Here are some points, one per row:
[-60 -12 -72  12 -23  -6 -45  14   1  36 -27  33   8 -35 -10  39  38 -69
  21 -20  58  12  -7  24  46   3 -36 127 -44  13 -26  16]
[-26 -31  21 -33 -16 -20 -34 -45 -23 -20 -61  36  14 -18 -12 -37  -5  -5
 -13  12   0   0  81  38   8  -4 -30  -6  29   5  39 -42]
[ -3 -31   1 -13  43  39  -5  44 -18  -8  19  18 -34 -55   3  43 -41   4
  24  19 -47  28 -30 -29  60  -4  22  50  43 -16   5 -61]
[  59  -26   11   72   53  -12   -1  -28  -38   45  -24  -33  -37  -20
  -15  -10  -22  -43  -12  -55  -17   21  -49   19    3   69  -43 -106
  -23   31   38   -3]
[-22 -70  36  -5   7  15 -22  20   4  -8  -8  -6 -15 -25 -21  44 -34   2
  19   8 -71  -4 -14 -44   6  -2 -15  42  40 -14  34 -37]
[-63 -15 -60 -47   7  -4 -41 -30  13  58 -36  51 -16  11 -13  39  43 -55
 -32  -2  27  -9 -65  21  16 -26   5   5 -44  17 -33 -46]
[ 96 -11  28  -4   7 -44 -13  25  31 -15 -40  66 -73  50   5   4 -53  -1
 -18   1  12 -39  42 -24  18 -27  37   3 -62   0 -24  38]
[127  -6  32   0  -7  98 -23 -60   0  12 -36  22 104 -23  42  -7  59   9
 -37 -57 -15  43 -64  -6 -29 -16  58  23 -18  21  -6  52]
[-45  17  39 -43  12 -30  79  15 -78  35  -9 -25  79  25   5  37 -39  -1
  13   5   4 -39 -11  -3  17 -67  18 -28 -27  26   0  -3]
[ 17  42 -62 -40  28 -69 -13   6  76  70  17 -15  36 107 -38 -66  36  81
  39  79 -58  25 -18 -22  22  16 -72  53  41   3  48  34]
[ -25    2   51  -11  -88    7   27   -1   44  -25  -36 -109  -30  -49
   -2  -21   32    9   39   66  -33    4  -10   20    1   54    4  -14
  -69  -48  -14  -25]
[-38 -72  31  -5  14   4 -35   1   8 -30 -18   5  19   3  -3  23 -42 -12
   7  19 -58  20  14 -19  15   1   1  38  14 -10  36 -10]
[-71   2 -24 -24  31 -17  10   0  -4 -19 -38  36 -33  -8   1  26  38  44
 -46  40  25 -39 -73  -7  -3   5 -11  -7  30  -1 -38  28]
[ 10  -4  41  34 -38  23 -61  58  -6  61 114 -18 -15 -89 -60  48 127 -12
  34  -1 -55   4  73 -13 -14 -50  55 -74  21  40 -31  74]
[-12  14   7 -26  13 -55  52  47 -26 -11 -10  15  64  16 -23  47 -16 -22
 -22   7  20 -21 -18   3  -8  30  43 -58   5   3  63   1]
[ 21 -11   0  84  70   8 -21  -3 -27  51 -25  -5 -17   7   4 -33 -29 -11
  -4 -30  -1   5 -16  -3  32  66 -40 -99 -43  43  17   6]
[-49 -28 127  19 -53  -4  27 -24  56  55   5 -76 -26 -32 -29 -25   0  35
  34  58  74   0 -19 -25   3  87  32  20 -66  -9 -17 -41]
[ 97   7  20  38  -7 -27  -2   6  29 -18 -14  31 -67  52  18  20 -22 -30
 -31   8  26 -35  37 -60   2 -70  28  24 -31 -21  -7   5]
[118 -59  23 -12  69  97  21  34  -4  43 -42  63  85 -67  74  -7  58 118
 -11 -50  40  87 -22 -11 -51 -44  30  26 -24  15   2  63]
[ 64 -94 -82 -18 -20  -1  50 -85   7  45  54  -7  35  39 -65  19 -91  10
  54  98  14 -21 -39  93  39 -48 -41 -44  97 -32 -53  61]
[  6  -6  13  74   6  21 -22  23  13  14 -36  16 -48  62 -13 -28 -39  27
 -53 -34 -39 -34   7  22  32  -1 -10 -18 -85   9  25  49]
[-16  66  -9  -6 -50  14  39 -22   4  56  34  -8 -29 -60  57 -25 -71  13
  33 -41 -24  20 -23 -34 -55 -19 -26   7  -7  -8  50  63]
[ 23  87  20 -16  99 -12   5 -53 112 -82  47 -39  -9  45 -18  48   8  32
   0  -4  -4 127  26  44 -31 -37 -64  19 -12  37 -37 -85]
[  34   65    3   65  -41   34  -32   58    4   67  -12  -39   86  -64
   -9   53   -3   16 -104   44  -66    1   34    6    1   27   52  -23
   38   32  -87  -34]
[-25  11  11 -10  -5 -23  80  26 -26  14 -24   8  79  26  13  77   6 -13
  18   5  -7 -76  -3 -13  -1  -8   4 -43 -14  20  53  11]
[-25  -5  37 -19 -34  13  -4 -49 -29  15 -54  44 -18   5  31 -45  17 -10
 -31  15  17   8  79   9  12  25 -34 -14  54  -5  17 -37]
[-33 -13  10 -30 -33 -25  30   1  66 -42  30  15 -21   6   6 -74 -26  43
  26 -44  24 -49 -20 -15  -4 -31  12  17  11  85 -19 -36]
[ -9  75  -4 -38 -75  30  34 -27  26 -30 -10 -43 -54 -82  18 -33 -21  -1
  28  24 -11  44 -11  10 -11  12  12 -37 -36 -37   4  24]
[  38  -41  -42  -74   56   31   12  -35   11    0   33 -127   25  -12
   77   -2   21   71  -67  -43   74  -45   71  -25   27   59  -13   22
  -15  -68  -25   13]
[-71  -7 -39 -36  60 -16  -8 -46   6  -3 -45  51 -15  -2 -17  22  54   3
 -18  24  37 -36 -52 -31  11  33  16 -26  -2  27 -48  23]
[  5  -5 -45 -17  -5 -22  46  18 -15   1  -1  36  56   7 -36  32  -5 -37
 -21  26  29   6  24 -11 -21  50  39 -59 -15  56  75 -24]
[  28    4  -14  -13  -28   10   45   96  -74  -37   13   33   27  -22
 -103  -27   39  -13  -60   20   52   16  -16   33  -11   50  -38    7
   14   40   77  -22]
[ 72 -24 -30  -5  25  36  24   4  30 -24   2 -72   6  21  25  -2  11 -17
 -11 -62  69 -44  41 -74  -4 -16 -18  15  -7 -87 -21 -91]
[-13  12  46  92  42   6 -41  21  -6  17 -23   6 -23  39 -12 -56 -30   2
 -54 -53 -15 -21 -23  58  39   9 -26 -30 -55 -26  24  35]
[ -72  -34  -47  -13   26    5  -19  -13   -2   37  -16   41  -41   34
  -32   40   39    2   -3   10   35  -43  -47   14 -127    3  -12   -9
  -19  -17  -30  -21]
[ 53   5  23  63  26 -26 -27  22   1 -35 -36  36 -68  38 -30 -25 -58  14
 -12  -7   7 -25  25  -4  -7 -36  34   3 -78  -4 -15  56]
[ 28 122   4 -79  66  -4  10 -42  85  24   1 -67 -50  65 -91  24  17  30
 -13 -16 -41  15 -20 -17 -13  10 -63  75  72  39  31  15]
[-24  -1  33 -12  -2   6 -18 -17 -46 -16 -71  10 -44  -2  26 -47   9 -12
 -12  -2  43  25  37  31 -16  20   7 -16 101 -12  19 -17]
[-62 -15 -27  21  -4 -28  53 -23  65 -53   6 -16   6 -12 -17 -64 -13   4
   7 -64  -1 -35 -21 -38   6 -34  -2  28  17  54 -22   2]
[   9   -1  -29    2  -75 -127  -50   25  -27    7    3   29   21  -16
   33   44   36  -14   20  -76   52   61  -44  -12   14    4  -10   13
   -4  -42  -50  -23]
[ -4  29 -16   8 -37 -11  31  -7  63 -76  15  21 -27 -29 -18 -65  -2  38
  41 -43  26 -61  -3  16  12 -40  32   9   7  86   9 -73]
[-39 -35  17  23  -5 -34 -23 -71  -8 -16 -45  32  10   2  -6 -27  -2 -23
 -11  32 -19  25  68  -8 -18  33  27  10  22 -26  41 -29]
[  -5  -43   35  -15  -31   21    7   28   36   38  126   36   33  -32
  -76   44   90  -35   36 -123  -23  -19   49   56   48  -28   45  -74
   62  -48  -14  104]
[-30 -15  45  -7 -18   9 -11  17 -12 -20 -35   9 -37   4  84 -53  12 -49
 -24  22  41  40  25 -23 -10  33 -37 -30 110   2  23  17]
[  40   10  -17  -57   22   51 -127  -26    8  -48   51  -96   23    6
   49   54  -21   43  -20  -13   95  -75  -22  -40   28  -12   -7   -4
  -16  -60   47  -31]
[ 31  -7  21  76  43  13 -19  26 -22  45 -46 -10 -45   7 -36 -16 -41   2
 -13 -47  -7  -9 -20  29  42  18 -51 -65 -42  30  33  17]
[-45  20  -1  10  32 -15  88  -1 -62  65   8 -68  49  25  26  19 -38 -16
   4  35  15  12  -7 -29   2 -71  56   0 -33  35  55  22]
[-60 -23 -91 -30   5   0 -39  28   8  26 -38  43  -4 -36 -14  19  43 -69
  15   2  44  -2 -28  13  16 -48 -59   5 -61  -3 -52 -35]
[ 11 -70 -14   2   7  25  33 -28  42  44 127  41  43  28 -72 -44  31 -39
  28  15  35   5 -15  84  62 -15  69 -50  62 -90 -29  76]
[-61 -18 -36  -9 -16 -16  30 -23   2 -30  23   2 -45   2  28  22  25  27
 -87  35 -11 -22 -71   3  -3  -8 -13  10  24  16  -8  29]
[  31    7   26   12   10  -43 -113   95  -28   63   15 -124   24  -66
   -7   11   61  -12    8   22  -77   -5   55   41  -48   -4   81  -37
   35   98  -82   27]
[-71 -15 -38  24  11 -28  56  -7  17 -78  15   8 -17  -4  29   5  27  25
 -35  15 -25 -30 -62 -19 -23   1 -37 -11  24   2 -25  40]
[ 97  17  43  23 -55 113 -47  -5 -26 -24  -5 -14 121   8  -6 -19  14   0
 -39 -29 -56  13 -73 -15 -32 -11   6   1 -13  -6 -65 -16]
[ -21  -47   31    3   -9  -16  -19  -81 -127  -32   20   16  -11    6
  -30   -5    5    8    8   38  -45   16   34  -43    8    2  -34   30
   -6    4    6  -17]
[-34 -19   4  15 -43  -2 -15 -31  -8  16 -27  43 -19   6  26 -38   4  12
 -51  29  -2  11  89  16  -6  -8 -29 -20  44 -17  28 -77]
[ 59  79  86  57  98 -32  -3 -60  85 -96  74  29   3 -32  74  84   0  -9
  43  71  29 -97  53  69 -23  31 -50  80  35  51 -58 -38]
[ 80   7 -14 -12  30  24   8  17 -15 -40  18 -24 -31  33   1 -41   6 -66
 -15 -18  52 -44  42 -49 -12 -52  -7  59 -16 -59 -36 -37]
[  48   54   10   11  -30   90  -17   69  -15   27   14    5  123    8
  -24  -18  -65  -18  -38   -8  -82    6   -2   -4  -33   88   22   -4
  -13    0 -127  -43]
[ 11  23  -3  -1  59  35  13  31 -54  12  30  32 -65 -21  32  35 -13  40
  55  -7 -35  13 -30  -7  41  13  55  52  42 -47  -2 -90]
[-64 -15 -40 -17  -2 -41  40 -22   6 -45  37 -11 -21  -6  20 -42   1  16
 -36   6 -18 -25 -29 -10 -15 -19  -4  17 -10  28 -26  17]
[-22  53  40 -53 -81  20  31 -13  27 -51 -38 -47 -33 -66 -13   5   1  38
  48  39 -14   5  -4  14  15  37   2 -39 -60 -38 -20   3]
[-10  90 -32  -2 -50  25  41 -36   7  -4   1 -11 -38 -92  13 -31 -45   9
  56 -19  -4  34  -2 -14 -38  21  21   3 -23 -37  33  53]
[  13   27   19  -31   46   36   32    1  -41    2   53   44  -52   45
  105   22   54    8   55  -25 -127    2  -19   21   48   26   37   38
  -18  -28    8  -88]
[-54  79   9 -29  16   8  33  29 -13  40  36  -4  24 -42  46 -56 -65 -15
  40   3   9  34 -13 -74  -6 -53  -8 -19 -18 -12  33  61]
[-28 -47 -30  -2  32  22 -28  15  -5 -39  28   8  -2 -27  30  18 -26  -7
  11   9 -77  34   5  -2  10  10  32  46  11 -14  34 -40]
[ 38 -14 -14 -43 -44 -11  35  64 -18  18  26  53  18  -3 -25   2  -6 -51
 -25  34  26   9  -2  23 -45  52 -27 -30 -14  64  78 -27]
[-60   8 -64  60 -94  22 -33  37  -7 -14  -4  10 -10  37  39  84  45 -14
  75 -34  85  45   5 -12  35  16 -18   3  14  12 -37   6]
[-40 -66  25  -5  11 -12 -30 -20  -6 -31 -29   4  15   2 -40  32 -31  -8
   2   1 -66  20  27 -32  -1  16   3  50  18 -16  45  11]
[  43   -3    8   47    9   -4  -21   25   -3  -17  -19   56  -56   36
  -13  -20  -63   52  -31  -23  -12  -26   35   27   24    1  -21  -12
 -100   -1   -9   60]
[-39 -34  13  25   5 -15 -20 -43 -26 -20 -34  30  12  -9 -41  -6  -7  21
   2  14 -12  20  70   0  -6  13  -4  25  20 -38  55 -27]
[-58  38   9 -11  30  -5  45  35 -25  36   2 -34  50  -6  50 -17 -70  -7
  35   9   4  12 -20  38 -32 -93  22 -11 -17 -12  65  47]
[ 47  21 -92  10 -18 -42   9 -41  25  37  -6  -8  76 102 -58 -99  21  47
  90 103 -29 -30 -53  28  20 -18 -50 -13  88 -33  29  19]
[ -48   -6  -20  -16 -113   39  -20   23  -40  -15    7  -40  -41   99
   38   51   11  -44   53  -54   95   73   12   45    7   49   41   47
   51   57  -54   49]
[ 90   7   0   7  26  -8  15  17  25 -62 -33  -6 -37  51  19  -1   9 -92
 -14 -14  16 -26  48 -42   7 -74   2  24 -34 -57 -25   3]
There is one direction along which these points spread out most. Take the direction at right angles to it along which they spread out most. Go by this last direction. For each point below, how far along it does it lie, from 0 to 99? 50 is the average, and the first point above lies past it. One standard deviation of the points above along it is 16.
[-54  79   9 -29  16   8  33  29 -13  40  36  -4  24 -42  46 -56 -65 -15
  40   3   9  34 -13 -74  -6 -53  -8 -19 -18 -12  33  61] 58
[-16  66  -9  -6 -50  14  39 -22   4  56  34  -8 -29 -60  57 -25 -71  13
  33 -41 -24  20 -23 -34 -55 -19 -26   7  -7  -8  50  63] 55
[-22 -70  36  -5   7  15 -22  20   4  -8  -8  -6 -15 -25 -21  44 -34   2
  19   8 -71  -4 -14 -44   6  -2 -15  42  40 -14  34 -37] 49
[-61 -18 -36  -9 -16 -16  30 -23   2 -30  23   2 -45   2  28  22  25  27
 -87  35 -11 -22 -71   3  -3  -8 -13  10  24  16  -8  29] 61
[-12  14   7 -26  13 -55  52  47 -26 -11 -10  15  64  16 -23  47 -16 -22
 -22   7  20 -21 -18   3  -8  30  43 -58   5   3  63   1] 65
[ 53   5  23  63  26 -26 -27  22   1 -35 -36  36 -68  38 -30 -25 -58  14
 -12  -7   7 -25  25  -4  -7 -36  34   3 -78  -4 -15  56] 25
[-39 -35  17  23  -5 -34 -23 -71  -8 -16 -45  32  10   2  -6 -27  -2 -23
 -11  32 -19  25  68  -8 -18  33  27  10  22 -26  41 -29] 53
[ 47  21 -92  10 -18 -42   9 -41  25  37  -6  -8  76 102 -58 -99  21  47
  90 103 -29 -30 -53  28  20 -18 -50 -13  88 -33  29  19] 81
[ 97   7  20  38  -7 -27  -2   6  29 -18 -14  31 -67  52  18  20 -22 -30
 -31   8  26 -35  37 -60   2 -70  28  24 -31 -21  -7   5] 20
[ 17  42 -62 -40  28 -69 -13   6  76  70  17 -15  36 107 -38 -66  36  81
  39  79 -58  25 -18 -22  22  16 -72  53  41   3  48  34] 67
[-28 -47 -30  -2  32  22 -28  15  -5 -39  28   8  -2 -27  30  18 -26  -7
  11   9 -77  34   5  -2  10  10  32  46  11 -14  34 -40] 47
[ 11 -70 -14   2   7  25  33 -28  42  44 127  41  43  28 -72 -44  31 -39
  28  15  35   5 -15  84  62 -15  69 -50  62 -90 -29  76] 83
[  5  -5 -45 -17  -5 -22  46  18 -15   1  -1  36  56   7 -36  32  -5 -37
 -21  26  29   6  24 -11 -21  50  39 -59 -15  56  75 -24] 66
[118 -59  23 -12  69  97  21  34  -4  43 -42  63  85 -67  74  -7  58 118
 -11 -50  40  87 -22 -11 -51 -44  30  26 -24  15   2  63] 32
[-22  53  40 -53 -81  20  31 -13  27 -51 -38 -47 -33 -66 -13   5   1  38
  48  39 -14   5  -4  14  15  37   2 -39 -60 -38 -20   3] 50
